In the rows, zero is written as 128.
Each path below is one point turned by a fixed rotation once a step. After each direction that follows a path, write how fast that rotation turns it, in degrees a step (0 if it stays still).
Each turn is a multiple of 5 degrees from 10 to 175, or 0.
Each row of a path follows its step; steps can be skipped.
path 1
step 0: [136 115 129 123 128 134 124 121 125 126 123 132 130 125 127 128 127 127
 121 123 116 127 121 125 125 130 131 128 131 119 131 140 132 129 124 135
 126 131 135 129 137 129 127 141 125]
step 1: [131 126 130 127 126 127 126 126 127 119 120 143 124 128 133 126 129 117
 122 113 125 125 133 138 128 130 119 116 126 125 132 131 133 127 129 125
 124 126 132 127 127 127 127 132 132]
step 2: [131 123 127 135 127 139 120 121 124 122 126 127 126 128 128 130 121 122
 129 124 137 129 127 135 130 119 129 120 116 122 126 126 130 126 133 138
 127 130 124 124 123 127 121 124 137]
step 3: [131 121 118 125 134 135 129 123 129 129 117 128 140 122 126 125 125 123
 128 130 137 137 120 130 129 127 138 122 127 116 131 124 130 130 124 132
 131 129 129 130 135 129 131 138 129]
step 4: [128 131 131 126 130 132 126 123 130 129 123 138 138 124 142 128 125 121
 130 133 129 129 136 127 132 130 129 112 124 129 132 138 135 132 121 125
 125 130 132 129 132 123 127 133 119]
step 5: [131 116 140 131 129 129 119 128 122 128 123 124 137 124 134 133 126 132
 125 130 138 125 136 132 120 127 122 122 122 128 129 132 131 124 131 129
 122 135 137 129 122 127 118 131 133]
step 6: [118 118 125 133 132 131 126 127 130 115 126 124 134 119 126 128 126 130
 129 124 131 130 131 128 119 130 127 122 136 112 129 127 129 125 134 140
 128 126 133 127 130 127 128 132 127]
step 7: [125 126 130 133 130 125 118 119 127 119 133 141 130 123 133 131 130 121
 130 129 126 139 124 124 125 128 128 120 126 122 135 136 125 130 122 130
 136 128 129 124 125 124 138 136 130]
step 8: [128 115 138 129 124 127 112 128 123 125 123 128 130 127 138 124 127 121
 130 127 131 122 122 130 134 135 128 125 122 128 128 131 129 123 125 128
 124 137 119 131 132 127 131 136 136]
step 9: [124 118 126 120 130 129 115 129 130 123 129 128 134 128 123 123 121 127
 122 121 127 125 123 130 127 123 123 117 131 116 123 124 132 133 128 127
 121 132 123 129 132 125 116 132 124]
step 10: [129 129 120 127 131 124 114 116 136 126 125 138 128 121 134 132 128 128
 121 119 140 128 131 131 125 126 136 119 129 122 127 129 129 130 134 124
 135 128 131 124 125 128 127 127 124]
Speeds:
[127 126 131 127 127 128 131 126 129 129 128 130 127 128 128 130 128 126
 127 130 127 129 126 128 130 130 131 128 128 131 128 130 128 127 124 128
 130 130 129 131 130 130 130 130 127]
95
[128 133 129 131 129 125 128 127 130 128 128 133 129 128 128 131 129 128
 127 127 128 127 129 127 128 130 127 126 125 129 130 128 130 129 128 128
 128 126 126 128 127 129 129 128 127]
120
path 2
step 0: [120 129 122 134 128 126 124 135 131 126 135 130 133 140 115 135 120 131
 128 123 120 119 124 119 129 128 120 133 130 126 115 121 124 133 125 132
 125 133 134 127 133 128 131 124 130]
step 1: [129 131 124 136 133 129 126 135 121 127 122 137 130 127 139 132 138 131
 126 138 130 126 132 124 131 126 143 135 130 122 122 124 123 117 127 120
 130 122 134 125 128 127 121 120 130]
step 2: [126 123 137 142 128 122 122 134 132 132 120 134 123 127 126 133 114 138
 123 120 126 127 124 117 121 131 125 123 125 125 131 122 125 132 129 130
 133 125 119 134 125 125 124 125 125]
step 3: [124 140 128 131 134 122 117 122 115 135 130 129 127 137 124 130 124 131
 128 135 130 129 137 127 141 131 126 131 136 125 127 130 130 126 134 133
 124 130 137 134 131 125 117 125 133]
step 4: [126 122 140 136 121 129 125 134 117 121 117 133 122 123 126 132 133 123
 123 128 130 124 127 131 121 116 121 130 129 128 121 122 121 128 132 127
 133 139 132 122 121 124 121 129 127]
step 5: [130 134 133 140 138 139 122 127 123 132 124 132 129 135 125 132 124 129
 130 135 127 144 134 125 127 135 125 129 128 131 130 132 124 135 134 123
 123 126 124 130 122 136 136 123 120]
step 6: [131 127 131 120 131 120 118 136 121 124 121 136 122 132 130 128 131 123
 126 131 135 125 119 134 124 129 116 130 120 132 135 128 131 136 135 126
 125 126 136 136 134 131 119 125 138]
step 7: [128 128 136 131 133 129 127 120 125 122 119 131 127 119 119 126 126 131
 131 137 112 138 125 131 123 132 125 140 126 136 119 128 134 120 130 134
 122 133 130 123 124 125 130 129 127]
step 8: [139 131 125 127 127 119 129 128 120 124 129 126 130 123 130 133 125 113
 118 124 125 140 128 123 124 125 124 127 125 126 129 139 123 135 127 117
 121 125 131 129 123 136 124 120 132]
step 9: [124 124 135 131 134 121 131 132 130 125 125 127 126 127 126 125 121 124
 140 128 130 130 118 144 120 134 130 127 129 122 117 129 133 127 129 130
 124 126 138 141 130 134 132 127 120]
step 10: [142 128 116 126 132 128 124 119 126 119 130 133 119 132 119 134 128 125
 132 123 120 124 127 122 122 124 131 135 127 133 126 136 136 125 131 127
 131 124 132 121 132 132 120 123 119]
Speeds:
[127 128 129 129 125 125 129 124 125 129 129 125 128 124 127 127 125 126
 127 128 128 129 129 128 131 127 127 126 129 129 127 127 126 128 128 130
 127 128 129 128 127 128 128 129 130]
80
path 3
step 0: [128 133 124 125 131 124 130 123 132 122 127 124 129 127 133 130 122 131
 130 130 110 121 130 130 124 123 135 123 124 126 125 130 127 134 124 137
 128 132 123 130 124 123 129 124 113]
step 1: [122 127 122 132 119 130 131 130 144 129 131 126 132 126 121 125 133 130
 133 125 117 130 121 124 130 132 135 125 133 128 135 121 126 128 131 134
 125 127 130 122 128 132 117 129 122]
step 2: [136 127 120 125 130 131 129 132 126 132 123 138 126 131 136 136 128 129
 133 130 117 125 122 126 135 131 125 127 127 137 138 134 122 125 128 136
 134 125 122 127 126 128 120 137 126]
step 3: [125 135 126 127 125 122 121 129 126 125 129 125 128 133 120 128 126 133
 138 129 124 136 131 118 123 133 130 123 133 138 127 132 128 115 125 132
 141 132 125 127 134 133 126 132 129]
step 4: [120 126 135 126 135 128 123 132 126 125 124 133 125 134 125 130 122 132
 128 125 116 121 123 124 129 128 140 130 125 136 118 129 128 129 125 141
 130 128 128 135 121 126 133 128 128]
step 5: [121 121 127 119 127 125 129 140 141 125 128 118 131 133 124 125 123 128
 126 133 118 125 131 123 135 131 128 128 130 129 125 127 124 123 125 125
 130 134 132 125 126 131 125 124 113]
step 6: [134 123 121 135 129 128 125 135 138 125 124 130 125 126 127 129 134 125
 134 128 111 131 124 130 131 123 128 117 116 128 131 135 126 132 127 131
 127 131 122 131 123 131 129 131 123]
step 7: [126 129 119 123 118 125 128 121 129 127 128 131 120 127 123 125 130 134
 121 125 118 133 132 121 133 126 126 117 134 139 135 127 132 126 133 134
 133 124 126 126 131 137 125 130 122]
step 8: [119 128 128 125 138 127 129 126 130 136 124 128 120 134 126 130 120 122
 135 124 120 126 124 128 130 130 138 126 128 136 135 133 128 128 129 134
 136 129 113 127 130 130 125 128 136]
step 9: [123 133 120 128 126 125 125 130 131 126 120 122 125 136 118 131 125 129
 124 140 126 128 124 119 127 128 139 129 135 135 119 135 121 124 124 126
 134 126 129 124 124 125 123 130 121]
step 10: [130 114 127 137 129 121 121 137 136 124 123 127 126 128 125 129 123 131
 132 129 120 116 125 126 127 127 128 125 130 138 124 130 124 122 125 133
 118 131 126 136 126 133 125 126 132]
Speeds:
[129 127 125 127 127 127 127 131 128 128 129 130 127 126 127 131 130 126
 127 128 128 128 125 127 129 128 123 126 128 126 129 126 130 125 130 130
 128 129 127 129 128 126 126 127 129]
80
[127 129 128 128 127 128 126 127 129 131 129 129 126 127 127 127 129 127
 127 129 125 127 131 129 127 128 128 128 128 124 132 128 130 130 126 128
 127 125 126 126 129 128 126 130 127]
60
[125 129 129 131 128 129 127 130 128 129 128 129 127 125 125 130 131 128
 130 128 129 132 127 128 130 129 131 127 127 127 127 128 128 131 128 128
 128 130 128 126 126 127 129 131 129]
145
path 4
step 0: [136 129 135 125 128 128 124 134 122 127 141 131 143 121 131 127 132 128
 122 132 122 127 122 129 130 141 121 119 125 129 128 128 131 136 130 127
 127 137 128 133 131 134 124 132 124]
step 1: [126 134 131 129 137 130 118 132 135 136 144 126 122 128 128 130 133 121
 126 131 128 132 126 127 141 138 122 126 126 121 127 128 127 139 128 128
 130 132 128 126 132 134 125 133 120]
step 2: [127 132 130 126 138 124 127 132 131 124 131 124 130 134 137 134 133 119
 118 133 127 131 122 127 132 133 127 129 130 131 128 125 134 136 135 118
 128 136 134 127 126 145 120 130 130]
step 3: [128 136 125 129 139 130 131 134 122 130 135 132 127 132 126 130 128 125
 122 132 124 126 119 123 134 137 133 122 135 129 122 125 127 138 137 122
 136 122 131 126 138 133 126 118 127]
step 4: [125 133 127 133 139 126 129 130 133 133 121 129 121 136 137 125 129 120
 122 128 133 119 134 126 128 140 128 123 131 131 137 125 128 135 139 128
 135 124 133 131 132 136 128 126 122]
step 5: [130 127 121 133 137 129 130 130 127 131 129 133 134 130 128 137 122 130
 119 123 126 127 131 128 118 143 131 123 134 139 130 124 124 127 135 125
 134 136 132 132 128 135 133 121 123]
step 6: [130 129 127 145 130 137 134 135 132 132 123 138 122 128 132 134 129 125
 123 121 133 131 124 127 127 140 124 121 127 126 130 129 118 130 131 127
 136 132 126 123 127 123 131 123 120]
step 7: [127 120 134 132 133 127 137 140 130 131 120 136 127 131 132 129 129 133
 126 122 134 132 130 126 119 138 121 128 121 129 127 134 121 125 128 126
 130 139 128 131 130 141 121 127 126]
step 8: [135 129 128 136 130 134 127 145 131 134 126 135 135 123 128 129 122 135
 118 124 127 127 125 123 133 137 128 130 124 125 121 132 125 125 127 127
 128 135 126 137 134 125 118 122 131]
step 9: [129 134 138 138 130 130 125 142 129 132 127 125 133 124 137 127 131 130
 128 126 135 127 134 125 132 136 120 130 114 129 129 128 129 135 122 125
 124 124 123 132 129 133 123 121 121]
step 10: [121 130 128 129 137 122 127 132 128 137 136 131 136 129 131 129 126 137
 119 136 130 131 125 126 133 137 125 134 116 137 126 127 131 134 123 126
 118 139 124 131 130 130 127 124 127]
Speeds:
[129 129 130 128 125 129 131 128 129 126 125 128 131 130 132 129 130 126
 130 128 127 127 132 128 130 129 129 128 128 127 128 127 129 129 130 129
 127 129 128 126 127 128 128 130 129]
155
path 5
step 0: [124 138 128 125 130 124 139 132 134 124 131 131 131 127 131 127 130 136
 126 125 123 130 129 133 136 124 130 135 137 120 126 132 131 125 128 134
 132 123 141 129 129 126 118 129 129]
step 1: [129 129 131 125 126 132 138 129 129 118 142 126 129 123 139 121 131 133
 121 127 127 126 132 130 125 131 132 131 129 131 122 122 130 131 128 135
 131 123 124 130 123 120 133 119 135]
step 2: [136 134 132 127 126 129 125 134 135 130 123 130 124 122 133 121 124 125
 125 127 122 129 129 133 131 133 119 126 128 139 128 131 115 128 122 128
 136 130 124 128 127 121 135 122 134]
step 3: [126 124 130 134 123 124 130 138 130 127 126 132 124 132 128 124 128 120
 133 134 119 137 124 135 127 131 123 125 122 126 137 123 122 121 130 125
 127 127 128 133 120 137 128 117 126]
step 4: [126 132 139 120 121 122 125 125 132 129 126 131 127 129 128 134 128 124
 125 134 132 133 124 124 122 120 138 136 125 123 137 122 122 122 130 128
 124 131 128 124 133 130 131 118 122]
step 5: [127 133 131 133 135 131 127 131 125 127 122 128 129 128 125 135 129 124
 128 127 128 118 135 124 120 120 133 129 146 129 132 132 127 125 133 136
 125 125 122 123 130 136 127 119 131]
step 6: [121 121 130 122 131 125 138 132 126 127 125 128 133 134 127 130 120 118
 128 134 130 117 128 124 133 126 134 129 133 130 119 134 126 122 122 130
 127 122 123 127 118 126 129 133 134]
step 7: [124 130 129 126 132 128 126 121 128 134 128 131 123 118 133 126 129 124
 131 126 131 128 123 131 123 124 127 125 120 126 124 127 132 120 123 125
 130 124 113 123 120 131 128 139 139]
step 8: [128 130 125 134 128 127 119 129 128 130 120 129 128 129 127 123 130 125
 131 132 132 129 131 141 135 121 129 139 119 131 126 125 131 123 138 130
 140 131 129 129 129 131 124 138 133]
step 9: [130 122 132 126 132 119 128 131 133 127 129 136 127 128 133 123 133 124
 125 123 128 135 126 128 133 120 134 130 132 128 127 124 140 130 136 126
 129 117 139 137 134 128 123 131 127]
step 10: [135 125 135 119 126 132 132 127 123 131 137 136 124 123 128 120 126 132
 123 120 134 123 131 120 130 126 126 134 132 134 127 120 129 136 136 132
 134 128 133 123 122 130 128 123 126]
Speeds:
[129 126 127 126 128 126 128 131 123 128 126 131 127 127 130 127 129 127
 125 128 126 127 129 127 130 129 129 125 129 130 129 131 128 129 129 128
 127 130 127 130 130 128 129 129 128]
100
[129 129 125 127 128 129 127 128 130 128 128 130 129 129 128 130 132 128
 129 127 131 130 126 129 129 130 128 128 126 129 129 128 126 123 131 130
 126 128 128 129 129 129 127 129 127]
80
path 6
step 0: [114 129 138 130 122 131 130 130 132 131 129 128 128 132 123 126 125 134
 130 123 139 129 118 133 125 122 121 125 130 129 134 128 136 120 122 122
 122 123 130 125 132 123 125 128 124]
step 1: [126 127 130 132 125 124 135 139 124 125 127 122 122 125 117 125 125 137
 127 126 122 139 129 128 127 123 134 128 127 137 117 127 136 129 126 133
 129 133 135 129 129 131 133 122 123]
step 2: [131 124 128 128 130 134 129 131 131 131 133 132 133 129 133 123 124 132
 130 125 125 130 128 134 125 122 128 141 138 135 128 123 116 130 118 134
 130 124 130 125 128 119 136 127 122]
step 3: [131 122 126 128 124 125 125 128 125 132 130 132 139 133 121 131 125 129
 122 130 124 139 131 135 129 122 128 133 123 117 124 132 135 136 121 126
 131 128 125 129 132 121 121 139 128]
step 4: [131 129 133 129 134 121 127 123 127 114 118 123 134 131 130 128 123 123
 123 127 140 136 123 126 124 124 130 138 127 132 132 129 129 129 131 124
 135 134 124 128 131 125 136 129 127]
step 5: [133 129 137 139 133 135 130 127 124 119 128 133 125 118 128 129 129 131
 135 121 127 133 131 137 126 130 123 119 133 123 132 128 133 132 124 121
 129 133 124 125 123 123 133 132 133]
step 6: [132 130 129 131 129 141 133 131 131 131 132 131 130 135 127 128 136 128
 128 136 128 131 128 121 123 135 128 125 134 137 120 131 140 128 133 127
 137 126 122 132 137 122 133 130 128]
step 7: [131 127 128 146 128 125 129 123 128 129 120 132 125 127 125 134 122 124
 131 131 121 124 129 129 129 123 135 129 130 132 125 134 121 121 132 124
 131 112 128 123 134 127 130 132 125]
step 8: [135 129 130 134 130 121 124 122 126 131 130 131 122 135 125 124 141 120
 126 131 127 127 126 130 137 128 134 130 135 129 125 131 124 126 125 127
 134 139 136 132 120 124 123 137 126]
step 9: [137 120 126 138 134 129 125 123 138 124 126 132 129 124 129 124 133 125
 130 141 137 124 125 123 129 126 123 133 119 127 129 126 132 130 123 133
 119 124 127 133 123 131 128 130 131]
step 10: [124 131 135 135 131 134 127 122 135 139 121 126 128 124 131 131 131 126
 127 123 126 124 127 125 126 125 136 131 128 131 134 125 138 130 127 123
 123 137 129 123 133 136 121 133 138]
Speeds:
[128 127 125 124 128 127 128 128 126 128 129 127 127 130 129 128 127 129
 125 129 127 127 130 129 128 129 128 124 129 128 133 130 126 128 130 128
 125 128 127 129 128 130 129 126 129]
0
